One hidden turn or mirror swaps the rows below in pairs. Which row is each named row swapped with?
j_916: [6 1 2 1 -2 14 1 2 -1 8 6 6 -7 1 1 4 -1 -4 6 7 -1 13 -9 2 -16 0 0 2 -7 -5]
j_788: [2 0 5 -4 1 -2 4 8 1 2 9 3 -4 -7 -2 14 4 -4 -1 3 0 5 -9 -5 -5 6 -12 3 -4 2]
j_600: [1 4 -2 3 0 1 3 15 -1 3 3 3 -7 -6 1 13 2 0 0 3 -8 -5 -14 -5 -17 0 -1 7 -5 0]
j_272: [9 5 3 3 1 -6 21 -3 1 6 4 1 5 -7 -5 0 2 -3 6 0 2 -1 -15 -2 -5 0 0 6 -1 -2]
j_392: [-6 1 1 -1 -2 12 2 16 4 5 4 0 -2 -3 10 -4 3 -3 4 1 1 -1 -15 -1 1 0 4 -1 -8 -2]
j_460: [0 2 2 4 -1 5 4 -16 2 4 5 4 0 -4 -3 7 5 -8 11 8 -2 -2 -15 -1 1 2 -2 1 3 -1]
j_646: [4 8 2 -2 1 3 -1 18 2 4 3 3 -5 -6 4 -13 3 -1 8 2 2 -1 -12 -2 -6 -1 -3 1 -8 0]
j_903: [7 -2 8 -3 8 6 3 5 2 -1 4 -2 -3 -7 7 10 6 -7 7 7 -1 4 -7 4 -1 5 3 3 4 -1]
j_283: [-1 1 -4 4 -2 3 6 2 0 16 2 -1 2 -9 -1 -8 4 -4 6 6 -1 -10 -14 -12 -7 -6 -2 -2 -2 5]
j_789: [7 -6 4 -3 5 3 5 6 -2 6 5 6 -6 -10 6 12 2 -6 3 0 -2 -5 -17 -2 -2 0 3 -10 5 3]
j_206: [1 1 1 1 1 0 6 -2 0 4 2 3 -2 -4 0 -18 3 -6 1 8 -4 2 -12 -3 -18 -1 -2 2 6 -2]
j_531: [-2 -6 6 1 6 6 8 3 1 14 3 3 -1 -7 -5 2 8 -2 6 -2 -10 -7 -12 -12 -8 -1 6 -3 -2 4]
j_189: [6 5 12 -4 9 3 2 3 1 -3 3 1 -6 0 3 4 5 -4 8 6 -5 5 -11 5 1 7 -5 1 2 -3]
j_592: [0 -3 5 0 3 7 -1 5 2 14 9 6 2 -8 0 3 3 -12 3 2 2 2 -1 -5 -12 1 -4 4 0 -1]
j_769: [0 9 1 -7 2 1 8 -5 4 -8 4 0 0 -2 3 1 2 -2 9 6 1 5 -18 10 -6 1 2 -1 3 2]
j_399: [8 0 1 6 -1 2 -1 -9 1 2 6 4 -2 -6 -1 -7 3 -4 -4 2 2 -3 -17 -2 -16 -2 -2 -3 -8 -2]
j_262: [-3 -5 1 3 -1 -9 2 13 0 1 2 5 -11 -4 3 -1 5 -1 4 4 -2 0 -15 -1 0 -2 -1 5 -4 -1]
j_320: [-3 4 1 3 5 13 0 -15 0 6 2 6 0 -4 -3 6 -1 0 4 2 -7 -4 -14 -1 -8 3 -4 2 -4 -2]
j_270: [-4 4 -9 5 4 -3 6 -1 -5 7 3 4 -5 -4 -5 -4 0 -3 9 4 -13 1 -21 4 -7 -7 -4 -2 -3 -1]
j_754: [-1 4 4 5 4 5 4 3 3 10 6 6 1 4 -3 -5 4 -5 10 -6 -9 8 -16 -9 -17 -1 -7 -3 4 -3]
j_36: [-4 8 5 -1 1 5 11 -6 -6 -2 1 1 -5 -5 5 3 3 -5 3 7 6 0 -9 0 1 0 8 0 1 6]
j_558: [3 8 -1 8 -4 5 15 -1 0 -2 -1 -3 -6 -6 1 -5 -2 -1 9 10 0 -4 -17 -5 -7 -4 6 0 -3 -8]
j_670: [6 1 2 2 0 3 3 18 1 5 7 5 1 -7 -4 -10 1 -8 11 4 -9 1 -15 -1 -13 0 2 5 -7 -1]
j_690: [8 -2 -2 1 -7 13 1 0 1 8 4 1 -7 -8 6 -2 -4 -1 3 5 5 5 -15 3 -14 -2 4 0 -5 -2]
j_218: [8 4 5 -3 6 4 9 -2 6 0 -4 -4 0 4 4 -2 1 2 9 -1 1 10 -17 -2 -5 -1 -1 -4 -7 -1]
j_219: [2 5 -2 2 4 7 0 10 0 6 4 3 -3 -4 6 6 2 5 1 5 5 -2 -15 -3 5 0 2 2 -13 0]
j_881: [0 4 -2 1 -2 -2 6 8 3 5 8 12 1 -7 -7 2 9 -2 7 -6 0 -7 -17 -10 -18 -1 4 -1 3 -3]
j_615: [5 12 4 3 1 14 7 -9 -3 5 4 0 -2 -1 2 6 4 1 1 6 -6 -4 -14 -2 -16 -6 -2 3 0 1]
j_820: [3 0 -7 5 -1 3 6 0 2 7 2 -2 -2 3 -5 -2 -1 3 8 1 0 9 -22 -1 -15 -3 -3 -2 -7 -7]
j_70: [1 0 2 1 -1 4 6 3 -4 10 2 9 1 -10 -6 0 4 -2 2 -2 -1 -13 -15 -15 -10 2 -2 4 -3 0]
j_247: [-10 11 1 1 10 0 7 2 -1 4 3 5 -2 -8 -2 3 2 -8 2 4 -3 -5 -19 4 -3 4 3 4 10 -1]
j_528: [-6 2 0 -4 -4 -3 15 -3 4 7 -1 0 -1 -8 2 10 4 -3 5 1 -4 1 -15 0 1 -2 5 2 8 1]
j_87: [-1 5 4 2 -6 1 2 4 -1 14 8 15 -4 -7 -5 4 6 -4 5 -5 -4 -8 -13 -6 -9 -2 -1 -3 5 -1]
j_825: [5 0 -2 0 3 10 -5 16 4 8 3 2 -3 -8 3 -10 4 -4 11 3 2 5 -13 -2 -10 -1 2 -5 -4 -2]
j_274: [-4 12 0 -2 3 -2 8 -1 4 -2 1 4 4 -11 4 3 5 -9 5 -1 -2 -3 -18 3 -1 2 3 -1 7 3]
j_969: [5 7 -2 2 5 16 -6 5 1 2 0 2 5 -6 -4 10 7 -11 7 9 -2 -4 -17 -2 -10 0 1 -3 -2 1]
j_298: [-2 5 1 -5 1 -3 5 -3 -8 6 -2 9 0 -10 1 9 2 -3 -1 3 1 -1 -15 -4 -5 2 -2 -5 1 10]
j_408: [-1 6 -1 -1 0 8 3 0 2 7 4 3 1 -3 -5 -17 2 0 -1 0 1 1 -16 -1 -9 3 -2 4 -12 -1]
j_767: [-3 3 -2 4 -3 16 1 -8 1 2 6 1 -3 -8 -7 7 3 2 7 3 1 2 -14 -5 -6 -4 5 10 -2 -4]
j_844: [7 8 -1 0 1 5 -4 6 7 4 4 3 1 -3 -2 2 1 -1 5 7 -5 3 -17 -3 -15 1 -3 -7 -17 -2]
j_261: [-8 -2 2 4 1 1 17 0 2 8 3 4 -9 -6 1 -1 2 -6 9 -3 -6 0 -14 1 1 3 -4 -8 4 0]
j_569: [0 -2 3 -4 2 -10 8 11 2 4 9 3 -3 -5 2 -13 5 -2 2 6 -1 -3 -15 0 -11 -2 1 -3 1 1]
j_911: [-2 5 0 -2 3 10 7 24 1 5 3 0 -1 -2 1 -7 4 -7 4 3 -7 -1 -14 -2 -7 -1 2 -2 0 2]
j_864: [3 -1 3 5 1 -3 6 5 0 5 6 0 -8 -5 1 -5 7 -14 5 4 -7 -2 -16 -3 -23 1 -5 1 4 1]
j_669: [4 -4 1 6 7 8 4 7 3 7 0 -7 -1 3 3 -1 5 5 11 5 -4 3 -21 3 -14 -3 -3 2 -3 1]
j_307: [11 -8 4 -6 1 6 1 0 0 6 3 2 -9 5 -3 1 5 -3 7 0 -3 2 -8 -4 -5 5 -3 -4 -8 0]
j_333: [3 6 -1 -4 5 14 6 0 4 4 4 -1 -3 -5 0 3 4 1 11 3 -2 0 -15 -2 -18 -1 2 -13 -10 1]
j_939: [7 -6 7 -5 1 11 4 4 4 -5 3 2 -5 5 1 2 0 -3 8 6 -3 2 -4 -3 -1 2 2 -4 3 -4]
j_522: [-2 17 0 4 4 1 6 1 5 4 2 5 2 -9 2 9 -4 -5 9 3 5 5 -16 1 -9 -1 1 -2 7 -1]
j_581: [-2 13 2 7 -2 0 5 6 1 0 -1 -1 0 -5 1 12 3 -2 5 5 -7 -4 -13 -2 -10 0 3 12 3 -1]
j_430: [-1 9 1 -2 2 7 8 3 3 7 10 5 1 -8 10 3 3 -12 4 -1 -11 -1 -12 0 -7 -4 9 9 3 -7]
j_180: [7 2 2 1 5 4 5 18 1 6 5 2 -3 -7 -1 15 6 -7 1 -3 -1 -6 -14 -3 -5 -1 2 -6 -2 0]
j_439: [-1 1 -8 1 -1 4 8 -1 1 0 -2 -1 -5 -1 0 -5 -1 -2 10 11 -5 0 -17 6 -3 -5 9 -2 -5 -7]
j_960: [-1 -2 3 5 1 3 4 2 0 5 4 3 -8 -2 -4 -15 6 -7 2 -1 2 -5 -13 -2 -7 -3 5 -12 -2 3]
j_510: [-9 2 -6 -4 -4 -1 7 -1 -4 4 1 9 -4 -7 -5 -6 2 -6 8 -1 -7 -8 -17 -3 -2 -4 3 -3 -1 -5]
j_437: [2 -2 3 -1 2 -6 3 8 2 4 6 4 -1 -4 3 10 2 -1 19 -3 3 2 -12 -3 -3 -2 4 7 1 -6]
j_81: [9 12 1 -2 -3 9 6 4 7 7 2 2 0 0 -8 -3 -4 -5 -1 6 -3 8 -4 -4 -6 0 2 -1 -4 -4]
j_660: [3 6 7 -2 2 8 6 3 6 -4 9 3 -2 3 0 2 -1 -9 8 4 -3 7 -5 4 -3 3 4 4 3 -10]
j_84: [-1 14 0 -4 3 -1 -12 2 1 6 4 2 -3 -4 -2 0 5 -7 3 3 -5 0 -15 0 -10 -4 5 0 -11 -3]
j_226: [3 -3 -5 6 -2 4 9 -2 6 5 5 3 -3 -2 0 -12 5 -1 5 6 -7 1 -21 -7 -13 -10 4 -3 0 -3]
j_321: [0 6 0 1 2 6 7 11 -1 2 9 6 -6 -3 -1 6 8 -14 -4 2 -14 0 -15 -3 1 2 -3 1 -5 2]
j_990: [-6 7 0 1 7 8 7 -7 0 6 5 0 -1 -1 3 9 4 2 1 6 -7 3 -13 4 -19 1 -1 5 2 0]
j_904: [-4 -4 5 0 0 1 6 6 0 5 13 7 -10 -12 -2 11 7 -1 1 5 5 -2 -8 -2 -9 4 -1 2 -1 -5]
j_38: [5 7 -1 0 4 6 11 -3 3 3 5 4 -1 -3 -3 -15 0 -10 9 1 -2 -2 -11 -4 -20 1 3 4 2 1]
j_357: [2 1 4 4 4 9 21 -9 3 2 2 1 4 -4 0 -5 1 1 -1 6 -2 -4 -14 0 -6 0 -1 2 0 0]
j_146: [3 -2 6 2 7 8 -1 3 3 7 1 4 -1 -3 -10 9 3 1 6 4 -7 1 -17 -1 1 0 0 -12 -6 -5]
j_191: [1 -8 0 -2 3 0 22 5 2 5 5 2 -1 -5 2 -4 3 -5 5 -2 3 0 -14 -2 3 -1 0 -2 3 1]
j_793: [1 5 3 -6 11 -3 6 -2 -4 -5 3 7 -2 -4 -4 5 3 -3 2 3 -8 -7 -10 -4 3 4 1 1 0 3]
j_443: [1 7 6 -3 9 6 6 5 1 0 7 -4 4 -5 -3 9 -4 -6 8 2 -5 8 -11 6 -1 2 -4 4 4 -4]
j_573: [1 -3 -1 3 4 -11 15 5 0 4 3 4 -2 -4 3 15 3 -2 7 1 -6 -2 -14 -4 -5 0 2 4 -4 1]
j_705: [4 -3 1 -1 -5 9 8 5 -3 6 7 0 -4 -8 2 3 3 -2 6 2 1 1 -7 -8 -7 -4 -2 11 -14 2]
j_808: [9 2 8 -1 7 4 6 4 2 2 6 7 1 -3 -6 2 8 -3 -1 2 2 6 -10 -6 -9 5 -7 5 2 12]
j_872: [6 3 -1 0 0 13 8 9 5 6 0 5 0 -3 -7 -4 3 -4 2 4 -9 2 -14 -1 -12 -1 0 0 16 -1]
j_779: [4 4 5 1 3 8 5 1 7 7 7 8 0 2 -3 10 -1 -1 6 -6 -2 10 -16 -5 -17 3 -5 -3 -3 -8]

j_226 pairs with j_528
j_443 pairs with j_670
j_872 pairs with j_430
j_460 pairs with j_283
j_939 pairs with j_392
j_399 pairs with j_298
j_321 pairs with j_81
j_788 pairs with j_844

One hidden turn or mirror swaps the rows below in pairs. Which row is each named row swapped with?
j_178: [-2 3 2 -4 5 -4 -3 13 8 6 2 10 -5 3 0 16 -2 3 2 7 1 2 -4 -3 -2]
j_414: [2 7 7 -4 1 1 -5 8 1 0 -8 9 9 0 3 5 9 -2 -2 4 1 -5 5 -14 2]
j_790: [2 3 8 -6 4 -6 5 9 -2 -2 0 16 5 -3 12 6 -1 -1 -9 1 -13 -7 -2 2 -10]
j_582: [5 11 -8 6 -3 -7 1 7 7 1 3 9 9 3 5 7 -3 -6 -6 -1 -2 -1 -6 -5 5]
j_586: [10 11 1 5 -1 -6 1 4 9 1 2 17 13 0 5 5 -3 -4 -8 1 0 -1 -2 -3 -2]
j_774: [-3 11 4 -7 -10 2 0 8 1 3 1 13 -4 0 6 1 3 2 4 -3 -1 4 3 6 -2]
j_413: [-5 2 1 1 6 2 1 7 7 3 -3 15 -5 1 3 18 1 -2 -2 -3 4 2 -1 -2 -11]
j_890: [9 12 -2 5 -3 -6 -1 3 8 0 1 16 11 -1 6 3 -4 -4 -8 0 0 -2 -3 -2 -2]
j_386: [4 -3 5 0 2 -4 -2 11 -1 0 -3 3 1 0 6 9 4 7 0 -2 -7 -4 11 -8 -13]
j_192: [10 8 -6 -1 -6 -8 5 11 6 6 8 8 4 -5 8 12 -3 4 -1 6 -8 5 8 -1 -3]
j_279: [11 6 0 -8 -8 -4 4 12 3 4 4 9 7 -5 11 13 1 5 1 8 -6 1 7 4 -5]
j_246: [-6 5 7 1 0 -7 9 3 0 -1 2 9 7 -8 1 1 -3 0 3 1 -9 -3 -4 0 3]
j_843: [2 0 10 -5 -1 0 0 7 2 -2 -7 4 10 1 8 6 6 -4 -4 1 -2 -10 3 -10 0]
j_94: [2 2 -5 6 1 0 0 14 0 6 -6 9 -1 -5 5 12 -3 -1 -3 4 -5 0 5 -12 -16]
j_509: [-2 -3 1 -2 -3 4 -4 13 7 -3 -4 16 0 -5 12 5 -1 -6 -10 2 0 9 3 -9 -12]
j_956: [8 6 -7 3 -4 -8 5 8 8 4 11 9 3 -5 9 9 -3 4 -5 3 -11 5 7 -6 -1]
j_358: [2 -3 3 0 3 -4 -2 12 -1 0 -3 4 0 -1 7 10 4 5 0 1 -7 -3 14 -9 -13]
j_682: [1 -1 7 -2 4 -2 -1 10 -3 -1 -3 2 0 1 6 7 2 6 2 -6 -6 -3 12 -8 -9]
j_538: [0 10 6 -9 -10 0 0 9 0 2 2 13 -2 0 11 0 5 -1 2 -5 -1 3 3 4 1]
j_210: [-5 -1 0 -3 -5 1 -4 14 7 -5 -4 13 1 -2 8 8 4 -4 -5 5 1 9 10 -8 -14]
j_471: [-3 5 -2 -2 8 -6 0 17 1 2 4 10 1 1 1 10 -2 2 -2 12 -5 6 -3 -8 3]
j_473: [0 -2 8 -4 2 0 2 13 -7 -9 -3 4 12 -7 9 5 4 -6 -8 -4 -1 2 0 -2 -4]
j_315: [3 8 7 -3 2 0 -3 8 0 2 -8 11 9 1 1 8 10 -2 -1 3 0 -5 5 -14 1]
j_382: [-5 9 -2 2 -3 -4 8 5 2 0 4 6 4 -9 -1 3 -5 -4 1 2 -4 5 -7 -4 5]
j_655: [-3 -1 1 -3 -4 -3 -1 14 7 -8 -3 5 6 3 5 13 5 -1 0 6 2 7 12 -7 -8]
j_673: [-2 0 3 0 6 -5 1 17 -4 -11 1 7 13 -5 7 7 1 -5 -7 -1 -3 7 -2 -8 0]
j_830: [-6 8 -7 6 -9 -4 10 4 6 3 1 14 6 -6 9 6 0 0 -6 0 -7 -2 10 1 -6]
j_620: [5 2 4 -2 -3 -2 3 6 7 -2 9 9 2 -3 15 -1 -4 -6 -10 -11 -3 5 -1 -5 -3]
j_306: [-7 5 5 3 -1 -7 9 2 -3 1 1 9 5 -6 1 -1 -3 -4 1 1 -8 -2 -5 -2 -1]
j_297: [-4 2 3 -2 5 -1 -2 13 7 6 -1 11 -7 4 1 17 -2 0 1 5 2 -1 -2 -5 -5]
j_943: [-5 6 -8 4 -5 -2 8 6 -1 5 1 6 4 -10 0 6 -6 -6 0 3 -2 5 -4 -6 1]
j_964: [-4 3 3 1 5 2 1 7 8 2 -3 15 -3 2 3 17 -1 -5 -3 -5 6 0 -1 -5 -12]
j_259: [3 -2 6 -7 -5 -1 2 10 -6 -5 -5 4 12 -9 9 8 2 -6 0 -2 2 1 0 2 -7]
j_276: [2 6 3 -6 2 -1 4 13 1 4 3 18 3 -5 17 13 3 -4 -13 -2 -10 -6 2 -2 -6]
j_833: [-4 1 2 -5 1 0 -3 8 0 4 -2 3 -3 0 4 2 4 3 1 -9 -2 4 1 -8 7]
j_374: [-1 5 9 -1 1 -9 9 2 -2 -4 1 10 5 -4 5 2 -3 1 1 -2 -10 -4 -3 3 -4]
j_346: [8 7 -8 2 -3 -9 4 7 9 3 10 10 3 -5 9 9 -4 4 -4 4 -10 4 8 -3 -4]
j_338: [-3 7 -7 3 -5 -1 7 7 -2 4 1 7 5 -13 3 7 -5 -8 0 4 -1 6 -4 -7 1]
j_611: [-3 -1 0 -2 -2 5 -4 11 7 1 -2 15 0 -7 11 3 -1 -5 -12 -1 0 12 2 -9 -8]
j_459: [0 8 2 -10 -2 3 7 7 7 6 5 17 4 -4 13 17 7 -2 -6 0 -1 2 6 0 5]
j_567: [-5 9 -4 -1 -12 -3 3 6 4 4 1 18 1 -4 8 4 2 2 -1 3 -4 3 9 7 -5]
j_22: [-1 0 5 -4 2 -4 2 12 -6 -11 0 5 13 -3 10 5 2 -7 -8 -3 -1 5 -2 -7 -4]
j_749: [3 -3 7 -8 -4 -1 3 11 -5 -7 -3 3 12 -7 10 8 3 -6 -3 -2 1 1 2 0 -7]
j_145: [2 7 5 -3 2 2 -6 8 1 1 -9 12 10 0 4 7 10 -1 -2 4 1 -2 7 -12 3]
j_642: [-8 6 2 1 -2 -6 8 1 -2 1 2 6 7 -7 0 2 -4 -1 0 2 -5 2 -6 -2 5]
j_547: [-4 5 -6 1 -4 -5 4 12 8 -4 4 2 5 3 1 14 6 -1 2 3 1 4 8 -7 5]
j_106: [1 7 1 -9 2 1 4 13 3 5 2 20 1 -4 16 15 2 -4 -11 -1 -9 -3 2 1 -2]
j_519: [3 -2 2 1 2 -3 0 13 -1 4 -6 5 1 -4 7 11 1 3 -2 1 -7 -3 11 -10 -17]
j_133: [9 12 1 6 -3 -5 -1 1 9 0 1 18 10 0 6 4 -4 -5 -6 1 1 -2 -1 -3 -4]
j_888: [1 7 1 -9 -2 2 5 10 6 4 6 18 4 -3 17 16 6 -1 -6 0 -2 1 7 1 5]
j_379: [0 8 3 -9 -1 3 8 8 7 4 7 18 2 -3 15 18 7 -3 -7 1 -1 2 6 0 1]
j_666: [-6 1 2 2 5 0 -1 7 9 2 -3 15 -6 2 4 16 -2 -3 0 -3 3 -1 -1 -6 -11]
j_72: [4 3 -4 2 -4 -6 4 5 11 0 11 8 2 -6 11 4 -5 -1 -8 -7 -9 6 2 -7 1]
j_966: [-1 -2 7 -2 2 -1 -2 10 -2 -1 -1 0 -1 2 5 4 5 6 1 -8 -2 -1 8 -7 -1]
j_236: [1 -1 2 -3 3 -6 1 16 -4 -9 1 6 14 -4 8 7 4 -6 -7 1 -3 10 -2 -6 1]
j_477: [-3 10 -1 -5 -11 0 1 9 1 4 0 15 -3 -1 7 3 3 3 4 1 -2 3 5 6 1]
j_898: [-4 -2 -1 0 0 3 -5 10 8 2 -4 14 -2 -5 8 2 -2 -5 -11 -2 1 11 -2 -10 -6]
j_447: [4 6 1 -8 0 -1 5 12 5 4 4 18 2 -4 18 16 3 -3 -12 -1 -8 -4 2 1 -3]
j_501: [7 5 -6 2 -2 -7 5 7 10 2 11 9 5 -5 10 7 -7 3 -7 -1 -10 7 6 -7 1]
j_845: [-3 -2 1 5 -4 -4 9 3 8 -3 -2 8 9 -4 11 8 2 -3 -9 -6 -6 -8 8 -2 -10]
j_828: [-2 1 -1 0 8 -5 2 16 -3 -6 2 7 8 -4 6 8 1 -2 -7 5 -4 10 -1 -13 5]
j_633: [-2 2 4 -4 6 0 -1 14 8 5 0 13 -7 4 2 16 -4 -1 0 5 1 1 -3 -2 -5]

j_620 pairs with j_833
j_966 pairs with j_72
j_106 pairs with j_633
j_655 pairs with j_830
j_898 pairs with j_538
j_547 pairs with j_845
j_501 pairs with j_682
j_210 pairs with j_567
j_964 pairs with j_459
j_473 pairs with j_382

